Where one turn sends some rows of the set: a few examples, then the rows asked:
k848: 2  -18  20  -11  -9  -10  16  -10  -2  26  16  6  12  5  -4  15  -26  29  -15  -2  -6  -8  -14  9  -4  26  4  -15  45  -19  -12  -9  -29
k147: 12  -36  35  -42  -33  4  3  -25  15  26  15  -24  -1  31  -8  13  -31  50  -4  -5  5  -29  -22  -5  -13  -23  -9  -19  42  -32  -33  -6  -6
k990: 14  -8  2  -4  -40  16  7  -19  13  20  11  8  -7  6  -29  -16  -7  16  -9  17  -2  -31  -19  -14  17  -8  -12  -3  5  -8  -39  1  -3
k133: 12  -8  14  -7  -27  20  -2  -13  -22  24  53  6  -6  33  -5  4  -30  29  -5  1  21  -12  -33  -5  -10  -32  -16  -15  42  -15  -13  -23  0
k996: -8  -3  23  -18  -11  9  -2  -30  3  39  -7  4  3  28  15  -7  -26  45  9  6  39  -4  -7  -1  -16  -22  -34  -7  32  -5  -12  3  -22
k287: 15  1  6  -20  -10  6  -7  -32  2  9  1  -13  -6  29  27  6  -20  35  12  40  13  -7  -5  -2  1  -9  -11  -16  17  -28  -25  29  9
k538: -7  -2  -1  -12  -15  10  15  -18  14  0  11  -33  21  1  -20  25  -1  27  22  20  15  -9  1  -19  -3  4  -7  -38  11  -34  -22  -6  -13
k328: -17  7  6  -20  -5  -1  5  -37  -19  13  -7  -5  4  6  -10  3  -24  24  -16  0  16  -30  -25  -16  19  -15  2  -35  3  -3  4  19  -1
k385: -18  -21  5  -11  -24  27  9  -35  -8  24  20  -6  4  30  -12  13  -41  30  -23  8  20  13  -11  -7  -23  18  8  -12  9  -27  -9  -8  -3
k296: -8  -22  -20  -17  -14  -9  -12  -34  -24  8  22  -14  -13  24  -9  17  8  38  18  9  10  -8  -16  -12  -13  -19  8  -29  28  -38  -9  -21  -17
k405: 12  8  -21  -23  -29  0  34  -14  4  18  6  12  9  21  12  9  -29  37  10  19  1  9  -28  -38  9  -17  3  -2  28  -33  -27  -4  -21
k146: -6  8  2  -29  -27  -1  -5  -37  3  21  14  17  29  37  16  0  -13  44  3  27  13  -31  -4  -13  -6  -22  5  -11  0  -39  -16  -29  9
k376: 5  -6  5  -22  -25  6  22  11  -2  11  -12  21  11  -7  -10  2  -12  57  -21  13  14  -22  -13  -7  20  -28  -4  -22  31  -37  -31  -7  -17
k366: -24  3  16  -25  -34  4  3  -33  -26  -6  6  -8  18  15  -31  3  -18  57  -12  -19  -1  -6  -21  -3  12  -7  -27  -25  17  -20  -23  -14  -13
k148: -3  11  -12  -5  -31  7  -13  -2  -3  12  27  -6  -10  12  -12  23  -25  47  -12  6  19  -41  -43  -11  -17  -24  -24  -22  24  -26  -39  11  -21

k287 -> k376
k848 -> k296
k990 -> k147
And these:
k405 -> k148
k366 -> k385

